In the data rows, the value 128 means zero.
Here are some numbered points:
[ 86 186 134 196 141 238  71 112 121   0  89 167] 0
[ 91 107  98  81  23  92 168 200  92 119 249 167] 1
[134 115 178 150 169 149 139 136  88 188  25  87] 2
[ 68 116 204  53  64 123 107 206 114 190 255 159] 3
[ 81 123 116  77  35  98 108 145 138 179 163 151] 4
[122  98 119 132 127 149 133 112 165  67  80 130] 5
[156 122 116 119 135 155 156 159 124 181  87 117] 6
[148 128 180 102 142 120 101  95 132 255  18  61] 7
[180 155  84 107 158 125 147 101 129  72 171 114] 8
[ 99 155  40 134  57 125 169 170 175  77 181 159] 9
[108 131  53 114 216 151 145 118 114  21 142 161] 10
[100 117  60  91  92 142 131 132 120  59 199 210] 11
[124  97 236 131 145 113  90 137 120 211  26  60] 12
[121 131  82 154 212 176 115  29 162   0  89 146] 13
[116  45 204 152 157 118 149 168 133 154  21  78] 14
[107 129 140  68  48  98 152 203 109 134 218 172] 15
[144 165  41 126 178 190 162 105 173   0  91 142] 16
[152 136 171  97  87 131 171 154 103  69 178 140] 17
[162 107 128 115  97 115  73 140  98 124 172 137] 18
[174 102 227 113 138  90 117  94 155 255  60  88] 19
[159 125  74 133 123 141 154 108 168  65 115 135] 20
[100 146 137 133 117 130 170 106 155  79  75  84] 21
[125 135 201 118 141 116  86 106  84 159 131 110] 22
[ 98 112 148  97  13  68 140 178 100 164 247 156] 23
[157 156 136 138 104 126 126  73 119 111 173 187] 24
[139 107 153 103 110 107 122 151  92 200 131 137] 25
[125  96 148  19  89 140 118  99  71 149 172 182] 26
[ 99 169 112 163 201 117 152  43  94 255  49  43] 27
[134 156  64 173 159 167 176  98 173 117  49 108] 28
[124 129 104  93 148 189 129 121 106 113  88 114] 29
[124 109 133 174 132 110 143 108 173 181  69  70] 30
[156 117  38 141 158 101 166  80 199 147  32  30] 31
[179 147  80 102 146 133 146 111 136  52 161 128] 32
[127 165  55 138 100 113 117 148 131  75 181 174] 33
[133 101 154 109 145  94 161  76 119 134 178 115] 34
[143 130 155  72  47 121  62 106  78 149 116 144] 35
[119 136 101 154 189 152 124  34 168  39  83 112] 36
[192 123 117  96 103 112 133 126 106 115 147 157] 37
[131  98 153 213 255  95 112 173  95 118 126 158] 38
[155 116  94 127 137 126  95  73 185 163  41  70] 39
Which two points above are nearest to each new point? Their numbers follow each, smallest number first.
[132 116 176 103 142 133  90 106 138 166 134 118] 22 25
[156 143 124 125 166 117  84  67 130 194  55 102] 7 39
[112 146 144 171 152  99 146 104 176 189  67 125] 6 30
[158 153 180 104 105 123 165 160 115 127 133  92] 6 17
[131  88 146 131 156 134 156 103 105 208  40  80] 2 30
[144 139 137 181 203 141 119 168 145  86 196 192] 33 38
[146 141 107 116  90 134 134 100 156 115 162 172] 24 37
[ 96 103  71  99  17 115 192 186  99  79 232 196] 1 15
[140 135  84  92 139 214 137 118  97  38 110 112] 29 32
[145 136 181  86 110 138 169 155 115 103 162 116] 17 37
[ 85 122 205  62  83 126  67 175  95 151 227 149] 3 15
[ 90 102 237 155 160 102  83 123 112 232  60  63] 12 19
[146 122 219  99  36  93 120 102  95 147 149 139] 22 35
[120 149  27 238 255 130 116 118 159   0 179 142] 10 13
[135  80  97 188 152 143 169 142 167 169  84  62] 6 30
[123 118  80 123 162 136  93 112 153 156  81  94] 29 39
[122 137 116 129 102 120 151 153 129 153 124 117] 6 25
[144 140 148 195 162 100 106 117 137 176  50  81] 2 30
[104 115 161 123 152 153 102  84 116 255  51  88] 2 7
[119 165   0 141  35 128 185 183 163   0 185 213] 9 33
[187 112 146  71 158  99  52 131 118 126 244 203] 18 37
[124 135  65 183 146 191 174  88 168 112  45  38] 28 31
[124 109 255 144 184 104 114 103 116 204  51  58] 12 19
[161 124 126 179 171 148 156 100 176 255  55  86] 7 30
[ 97 119  58  76  83 136 153 157 110  95 242 204] 1 11
[106 138  69  56  35 121 183 116 100  76 168 168] 9 11
[128 122 187  94  66 119 143 132 127 228 176 113] 4 25
[ 97 156 168  90  33 114  91 179 129 168 156 171] 4 15
[147 140 200 114 123 110  42 125  69 142 124 162] 22 35
[116 169   0  73  80 140 194 172 148  40 205 141] 9 33
[104 122 186 103 146 123  44 128  89 134 135 119] 18 22
[108  98  87  76  60 136 138 145 124 131 175 130] 4 15
[139 121  51 139 129 146 178 110 136  47 137 162] 20 32
[137 162 155 107 120 136 116 102 124 106 125 182] 24 37
[130 149 175 147 172 139 136 115  76 152 116 156] 22 25
[103 136 112 197 135 136 148  91 174 195  29  71] 30 39
[106 115 172  99  16 114 149 153 110 175 237 151] 15 23
[138 112 143 110 132 102 142 159 113  65 183 178] 17 37
[103 157  53 197 117 176 160  72 163  91  42  78] 21 28
[112 115  70 155 133 149 139 123 156 215  95  44] 6 30
[144 105 151 240 255 199 122 164  92   0 147 190] 10 38
[151 110 140 125 132 108  90 142 105  96 164 154] 18 37
[121 131 163  94  96 101 109 161 104 221  97 116] 6 25
[107 187   0  88   9 108 150 181 184   0 237 197] 9 11
[123 126 147 155  86 127 140 152 120 217 145 131] 6 25
[129 112 159  49  63 171 121 146  91 107 153 187] 17 26
[128 130  71  92  94 112  93 165 141 136 148 115] 4 18
[115 137  87 179 211 131  91 172  60  28 173 154] 10 38
[126  94 255 157 120  77  70 158 118 247  45  32] 12 19
[143  86 145 255 255 132  90 161  87  96  95 142] 2 38
[137  87 222 229 255 137  34 182  47 104 171 178] 22 38
[180 146 133 128 148 125 131 116 106 116 131 134] 8 37
[ 76 125 138 148 137 124 198  96 175  92  52  24] 21 30
[144 126 196  96 118 119 111 127 129 255  23  54] 7 12
[138  74 169 142 119 127 112  87 161 203  93 101] 19 30
[123 131 123 157 132 138 147 130 163 145  48  94] 21 30
[128 137 156 203 141  89 112 120 132 165  61  73] 2 30
[117 124 140 139 112  99 146 150 124 154 128 140] 6 25
[ 67 132 139 255 255 225  80 170 110  50   8  80] 0 38
[119 110 239 102 123  85 100 166 101 221  86  93] 12 25
[ 91 127 255 234 255 170   0 153  89 105 135 187] 22 38
[174 151 127 219 255 152 106 159 160  35 149 203] 10 38
[113  99 123 119 158 116  94 113 127 249  49  61] 7 30
[127 103  42 222 255 108 138 112 143  58 190 184] 10 38
[139 138  85  99 200 121 147 102 106  42 147 169] 10 32
[129 104 255 128 160  91  59 143 102 255  14  48] 7 12
[142 140 118 100  87  90 158 143  99  65 209 175] 17 33
[155 150 141  81  55 137 207 173 114  36 188 123] 15 17
[126 133 142 142 148  95 125  73 176 209  64  70] 30 39
[132 126 255 139  95 165  22 118  74 117 112 119] 22 35
[159 119 115 133 174 175 141 139 109 206   0  96] 2 6
[139 104 174 209 214 154 100 118 172 123  93  48] 2 30
[116 145  70  53  35 152 187  85  94  67 162 166] 11 17
[ 94 135 121 153 109 152 140  84 135 178  82  68] 21 30
[132  93 242 126 102  77 141 112 108 255 110  59] 12 19
